In the rows, 128 means zero.
A state moves one step at a time under one of 7 hidden systems, and each row is a state written as 20 numbers. Each run below is a few steps of one system.
sovo, trace 1, 8 rows:
[[ 92 137 154  86 138 112 148 135 147 127 141 164 140 156 153 128 161 138
  114 146]
 [111 121 139 118 106 138 190 143 136 121  98 147 134 142  92 114 124 104
  105 107]
 [128 103 163 154 149 122 143 128  86 132 128 104 122 165 128 118 127 120
   71 144]
 [176 125 141 115 161 114 130 118 102 127  68 136 119 116 142 160 125 101
  117 113]
 [158  97 106 140 114 131  80  81 130  95  99 100 121  91 110 116 108 115
  114 142]
 [132 138 113 122 156 110  55 160 153 102 133 113 126  91 156 121 145 125
  137 164]
 [112 138  80 134 120 139 104 160 193 136 148 171 150  87 121 141 104 127
  129 102]
 [ 71 123 131 116 117 132 129 104 168 149 187 165 152 158 143 120 133 169
  102 152]]
zako, trace 2, 8 rows:
[[136 138 157 110 139 120 138 114  98 141 131 134 130 153 152 153 139 142
  132 120]
 [149 118 127 131 112 133 144 105 107 117 105 111 112 118 108 130 126 108
  145 109]
 [139 123 126 149 140 124  98 123 104 125 149  87 112 127 139 122 135 137
  142 150]
 [152 147 102 127 148 127 116 137 144 147 114 137 119 101 141 146 123 125
  163 119]
 [113 111  95 135 112 134 114  91 161 129 156 139 119 106 121 125 127 127
  135 130]
 [ 94 142 135  99 131 118 142 141 150 125 151 146 125 139 145 122 165 133
  146 143]
 [107 131 123 142 119 141 184 159 135 145 133 141 123 141 104 121 125 113
  130 103]
 [118 116 153 148 137 131 147 108  99 159 156 130 133 169 138 136 120 149
   94 128]]
zag, trace 3:
[[187 133 127 135 141 132 123 102  89 135  78 100 114 119 126 141 112 125
  151 123]
 [166 113 114 162 127 132  70 127 107 105 110  79 126  93 114 125  98 121
  118 131]
 [153 154 110 129 133 131  54 161 145 115 120 114 157  94 138 135 102 154
  143 141]
 [116 145  92 130  89 151 101 152 179 124 139 148 162  95 103 125  93 148
  141 108]
 [ 82 138 132 107  81 148 132 117 167 128 158 146 167 151 113 101 116 177
  124 147]
 [ 96 155 170  98  90 142 195 133 111 141 139 147 153 184 116 127 133 165
  144 110]
 [121 109 178 138 119 126 185  98  71 149 147 136 133 185 124 149 123 133
   83  95]
 [169 112 174 107 151 104 128  65  62 130 110 130 117 148 163 179 143 121
  109 109]]
zako, trace 4, 8 rows:
[[116 124 154 132 102 131 151 108  88 134 173 125 128 155 126 151 133 139
  134  90]
 [145 133 159 122 123 121 147 118  72 127 137 110 113 145 137 156 143 123
  154  96]
 [159 119 122 157 128 129 122 109  81 127 136  89  98 115 124 146 126 111
  157 102]
 [154 126 105 145 151 119  90 103 111 138 150 105  98 104 152 150 137 125
  166 129]
 [134 129  85 124 139 123 112 108 159 132 139 139  96  85 140 139 146 109
  179 123]
 [ 88 120  91 133 129 127 133 121 172 135 179 142  98 112 131 116 157 117
  154 138]
 [ 85 137 119 124 145 127 179 150 156 162 165 166 114 148 140 125 155 123
  139 125]
 [ 99 115 138 137 129 137 205 111 125 166 144 159 119 167 117 127 133 122
  107 112]]
dizet, trace 5 (8 x 20):
[[128 104 127 138 156 123 175 109 124 146 102 127  95 143 124 109 141 100
  105 150]
 [142 115 116 163 177 126 150 128 121 168 113 126 103 138 136 122 119 114
  101 145]
 [155 117 100 156 157 135 129  93 134 171 111 137 119 123 134 132  99 135
  111 139]
 [154 122 112 136 136 137 117  74 134 148  93 115 125 131 126 108 106 152
  124 169]
 [145 136 122 142 139 141 115 134 133 134  86  95 136 135 118  88 104 154
  120 179]
 [125 146 117 152 133 147 116 165 152 151 120 124 158 135 118 104  88 160
  110 152]
 [116 150 132 117 108 148 136 123 150 156 130 156 167 149 124 128  97 179
  124 131]
 [127 148 168  99  95 141 154 112 105 128 111 125 159 170 117 122 117 169
  132 130]]
zag, trace 6:
[[109 140 137 116 151 123 141 140 141 144 133 135 129 154 147 113 143 148
  123 163]
 [131 132 121 132 133 137 178 131 130 153 109 144 115 135 116 130 124 112
  139 107]
 [130 101 134 144 139 127 135  93 115 135 119 112 113 144 127 110 128 126
   98 159]
 [158 146 137 117 148 122 127 135 106 127  89 110 118 128 138 134 135 127
  155 136]
 [147 114 109 167 133 136 109 146 122 126 119 109 123 103 110 128 102 107
  110 115]
 [141 136 114 121 144 126  79 123 152 129 117 129 143 112 145 126 115 150
  124 160]
 [128 145 106 118  99 144 132 144 158 118 110 135 137 104 103 118 114 129
  160 114]
 [ 97 123 133 141 106 141 130 138 140 125 150 118 149 149 111  96 116 153
  102 151]]
gaz, trace 7, 8 rows:
[[ 97 136 124 114 119 125 116 167 164 112 151 145 144 118 128 121 137 128
  126 127]
 [ 93 114 127 126 106 133 159 131 149 128 152 160 136 134 111 130 128 115
  107 102]
 [102 120 163 104 118 123 173 108 113 127 139 145 127 166 131 128 153 130
  116 126]
 [141 129 158 115 132 120 168 138  87 117 106 120 112 142 126 142 148 102
  137 101]
 [159 112 144 156 154 116 112 123  76 129 133 100 109 128 144 153 128 109
  111 116]
 [164 123 117 120 160 110  73 101 125 124 114 126 117  97 160 154 130 122
  132 137]
 [143 111  90 131 122 131  78 104 163  98 101 112 120  83 113 104 118 115
  130 157]
 [ 91 126 102 137 128 130  97 161 178 109 149 115 130 113 121  82 137 131
  122 176]]
zoka, trace 8:
[[106 132 146 113 137 118 126 122 124 134 161 130 129 153 152 128 152 151
  130 148]
 [143 135 112 123 133 126 140 134 126 124 111 122 103 106 123 136 142 102
  168 110]
 [108 109 113 160 124 135 127 112 134 148 173 128 122 132 123 124 118 133
  111 126]
 [130 142 132  92 148 119 141 116 146 142 110 160 127 133 153 140 145 135
  139 138]
 [125 122 114 139 101 143 157 116 129 124 119 110 111 126  97 105 125 119
  150 126]
 [112 132 133 146 158 125 134 154 125 156 156 125 126 152 146 121 133 141
  114 150]
 [159 130 110 123 145 129 135 115 134 141  86 143 117 108 129 143 117 111
  137 114]
 [116 114 126 141 104 143 131  91 132 134 138 117 136 145 113 104 111 153
  111 151]]
zoka, trace 9 (8 x 20):
[[102 132 117 130 110 137 142 131 147 127 150 121 122 131 116 104 136 134
  149 140]
 [118 143 120 133 151 127 147 169 141 151 137 144 124 131 137 133 133 123
  139 121]
 [135 121 115 140 128 139 157 117 136 152 114 151 126 124 114 138 107 116
  116 104]
 [118 125 151 118 126 132 156 100 122 142 116 135 135 163 130 116 127 150
  107 149]
 [145 136 140 124 142 126 143 136 104 125  94  96 112 141 128 110 139 125
  145 151]
 [146 114 110 175 148 131 101 132 114 139 136  93 113 118 126 120 110 124
  115 141]
 [145 129 113 120 146 124  83 102 152 139 121 144 140 111 151 142 112 146
  117 147]
 [127 142 114 100  90 141 115 110 155 108 109 126 143 114 111 111 121 150
  161 139]]
sovo, trace 10 (8 x 20):
[[123 131 125 117 139 130 134  63 136 174 155 157 128 151 158 146 128 169
  132 143]
 [119 147 132  79 105 134 173 106 145 114  84 130 117 140 112  96 153 137
  172 153]
 [119 130 131 173 123 144 153 191 109 125 125  76 121 145  90  81 115 124
  124 143]
 [162 144 135 168 177 126 122 153  88 184 139 129 132 144 158 167  97 143
  111 104]
 [169 128 123  95 108 134 114  29 120 141  98 145 132 120 136 160 109 155
  154 115]
 [123 136 130  93  92 128  97 117 133  68 109  76 119 118 112  78 156 141
  178 182]
 [119 158 110 169 138 135 110 252 137 122 152 102 135 104 113 120 117 114
  148 109]
 [125 130 115 168 135 141 111 114 127 195 205 170 156 136 150 188  83 164
  103  76]]
Ded, trace 11 (8 x 20):
[[138 156 152  86 126 116  93 129 120 114 129 137 151 129 157 158 139 154
  150 122]
 [146 115 129 143  95 139 139 128 101 103 108 101 124 117  90 127 111 106
  132  93]
 [107 127 140 143 130 122  93 145 113 120 190 103 132 138 147 127 143 148
  127 142]
 [145 144 118 111 120 128 112 155 140 115 113 155 147  94 123 163 114 112
  139  78]
 [102  92 117 145  97 132 133  91 130 106 165 112 109 120 104 115 138 110
  122 122]
 [111 153 147  94 144 108 129 166 130 116 147 141 128 133 157 144 167 126
  153 124]
 [137 115 114 157 127 137 165 144 118 142 123 137 115 117 104 144 109  91
  116  80]
 [110 109 120 136 147 116 106  87 131 145 184 133 110 133 158 139 150 136
  122 144]]
Ded, trace 12 (8 x 20):
[[106 120 133 134  86 139 142 112 117 114 159 110 126 140 104 115 131 136
  142 117]
 [116 151 154 109 125 123 132 155 113 130 156 137 143 145 145 152 140 145
  146 105]
 [142 118 130 142 111 135 142 116 104 134 137 134 128 125 116 158 111 115
  124  78]
 [126 115 136 125 128 115 106  92 104 121 166 116 115 129 149 147 149 131
  137 126]
 [155 140 129 117 136 118 118 149 109 108 109 115 116 106 133 148 142 104
  161 104]
 [127 114 103 175 128 135 115 143 119 130 159  95 107 110 114 119 120 111
  134 121]
 [117 142 102 122 135 124  94 143 163 132 159 145 131 101 146 142 134 134
  151 127]
 [118 124 102 118 101 139 158 117 160 118 118 147 117 104 100 122 130 104
  154 106]]
dizet, trace 13:
[[111 139 135 109 133 120 115 128 138 128 154 138 134 134 150 135 144 145
  137 139]
 [137 135 132 109 112 131 143 137 129 112 100 135 132 117 114 134 127 113
  140 105]
 [106 111 138 140 123 125 128 127 117 118 164 115 123 138 126 122 141 122
  110 131]
 [135 145 130 112 150 118 130 146 130 136 121 144 124 123 148 149 142 121
  145 118]
 [131 106 119 139 109 134 131 108 126 118 130 129 123 114 110 135 120 107
  116 104]
 [120 122 131 119 144 115 117 110 128 125 144 121 113 132 149 123 153 132
  132 153]
 [147 132 116 128 137 129 133 150 136 122  93 127 122 109 117 126 123 104
  135 120]
 [108 108 110 152 126 132 123 118 144 134 159 128 122 125 122 117 123 125
  106 136]]
gaz, trace 14 (8 x 20):
[[124 142 131  99 120 128 128 119 147 132 123 155 147 132 136 140 127 148
  132 125]
 [126 125 135 124  96 140 145 121 123 113 113 120 135 132 101 116 117 129
  128 118]
 [118 136 153 129 129 126 127 155 104 123 150 111 135 148 136 129 135 141
  127 129]
 [140 133 128 126 130 125 124 136 119 133 134 146 132 115 135 165 122 117
  133  88]
 [136 109 131 127 114 128 114  76 116 121 133 121 128 128 129 136 123 134
  117 129]
 [132 137 136 103 121 120 110 132 125  96 115 108 124 120 131 118 147 128
  153 145]
 [123 120 109 158 126 131 114 163 131 116 150 112 120 104 114 125 122 105
  129 112]
 [106 118 116 131 138 122 113 113 147 144 173 151 128 128 148 141 135 134
  114 130]]

Which system made each of these runs?
trace 15, 2 rows:
[[148 146 117 121 142 136 116 158 159 134  76 144 154 114 123 122  98 138
  114 141]
 [129 131 128 135 122 141  98 124 144 136 120 130 164 135 126 116  90 166
   93 154]]

sovo
trace 16, 2 rows:
[[150 152 158 116 125 134 113 125  95 128 101  91 147 156 135 115 119 173
  144 158]
 [157 145 138 148 110 146 102 147 101 127 106  97 161 134 110 126  84 160
  123 123]]

Ded
trace 17, 2 rows:
[[140 128 150 122 125 126 156 113  88 130 124 121 117 146 128 145 136 122
  140 106]
 [147 126 138 153 146 122 113 125  85 141 148 101 115 137 144 147 128 134
  131 123]]

Ded
trace 18 (2 x 20):
[[124 127 146 121 122 126 111 135 123 105 121 104 137 137 127 109 132 139
  118 155]
 [130 136 138 131 125 133 118 167 129 116 116 126 151 127 118 125 110 130
  111 123]]

Ded
trace 19, 2 rows:
[[127 145 146 102 119 129 131 147 134 120 111 147 154 133 128 141 121 138
  124 115]
 [121 108 141 138 108 134 140 110 112 121 136 123 132 142 109 125 119 124
  102 117]]

Ded
trace 20:
[[108 126 134 107 102 132 145 127 145 104 116 130 133 131 110 105 137 123
  128 136]
 [114 139 145 141 129 134 136 172 118 129 139 111 140 149 121 112 124 140
  119 135]]

zako
trace 21:
[[121 138 139 120 108 123 113 153 114 100 153 111 130 119 127 138 144 120
  157 105]
 [118 127 125 147 112 131 127 158 119 121 163 125 127 117 117 147 125 111
  135  85]]

Ded
trace 22, 2 rows:
[[116 128 158 104 138 120 141 111 120 131 123 129 133 163 145 117 146 148
  112 160]
 [146 135 134 127 126 139 163 144 119 126  76 116 126 133 105 112 118 118
  135 129]]

zako
trace 23, 2 rows:
[[110 145 146 105 131 124 123 145 142 134 135 154 159 147 144 135 125 154
  110 135]
 [122 127 142 110  97 136 155 133 131 112 105 146 147 134 102 129 117 121
  112 103]]

zako
trace 24, 2 rows:
[[135 136 157  93  98 131 112  81 111 116 124 130 156 145 134 144 123 166
  134 127]
 [125 144 154  97  95 127 122 154 116  78 112 103 141 128 114 115 143 130
  151 127]]

sovo
trace 25 (2 x 20):
[[138 116 125 128 139 131 154  82 122 138  95 105 102 145 123  94 137 133
  135 174]
 [155 141 112 144 158 132 133 159 124 134  80  94 107 120 121 100 124 117
  147 158]]

sovo
trace 26:
[[115 134 112  94 108 136 116 112 180 120 110 159 154 115 121 119 120 147
  128 143]
 [ 97 128 135 124  88 144 156 149 146 107 124 120 146 144  90  91 123 134
  119 136]]

gaz
trace 27:
[[134 113 120 181 126 134  99 125  96 138 177  90 119 127 124 134 111 135
  126 119]
 [153 148 126 105 156 116 106 114 124 144 129 151 126 116 167 173 137 135
  159 114]]

zako
trace 28, 2 rows:
[[144 108 148 118 136 114  79  91 113 110 123 124 144 127 149 141 124 136
   85 145]
 [141 130 127  94 119 117  90 139 150  77  87 124 139  93 124 121 138 109
  129 136]]

gaz
trace 29:
[[103 119 140  79  93 122 141  94 151  94 125 155 134 126 122 128 154 123
  133 122]
 [104 114 151 126 100 127 159 147 107  89 137 102 115 141 100 106 153  99
  128 118]]

gaz
trace 30 (2 x 20):
[[138 134 126 127 114 140 157 116 118 128 101 106 113 133 109 108 128 127
  159 135]
 [143 133 127 162 141 135 122 149 101 138 131  87 115 132 124 117 120 133
  140 138]]

sovo
trace 31 (2 x 20):
[[103 127 138 103 119 126 146 109 144 133 142 154 136 145 137 130 141 140
  122 133]
 [110 126 146 112 118 130 169 137 131 118 111 132 126 146 112 108 141 117
  122 131]]

sovo
trace 32:
[[124 112 118 142 113 134 113 107 136 137 154 150 144 119 124 152 104 132
  103  98]
 [131 131 144  85 125 118 119  82 128 117 118 135 129 137 148 134 149 146
  143 148]]

dizet
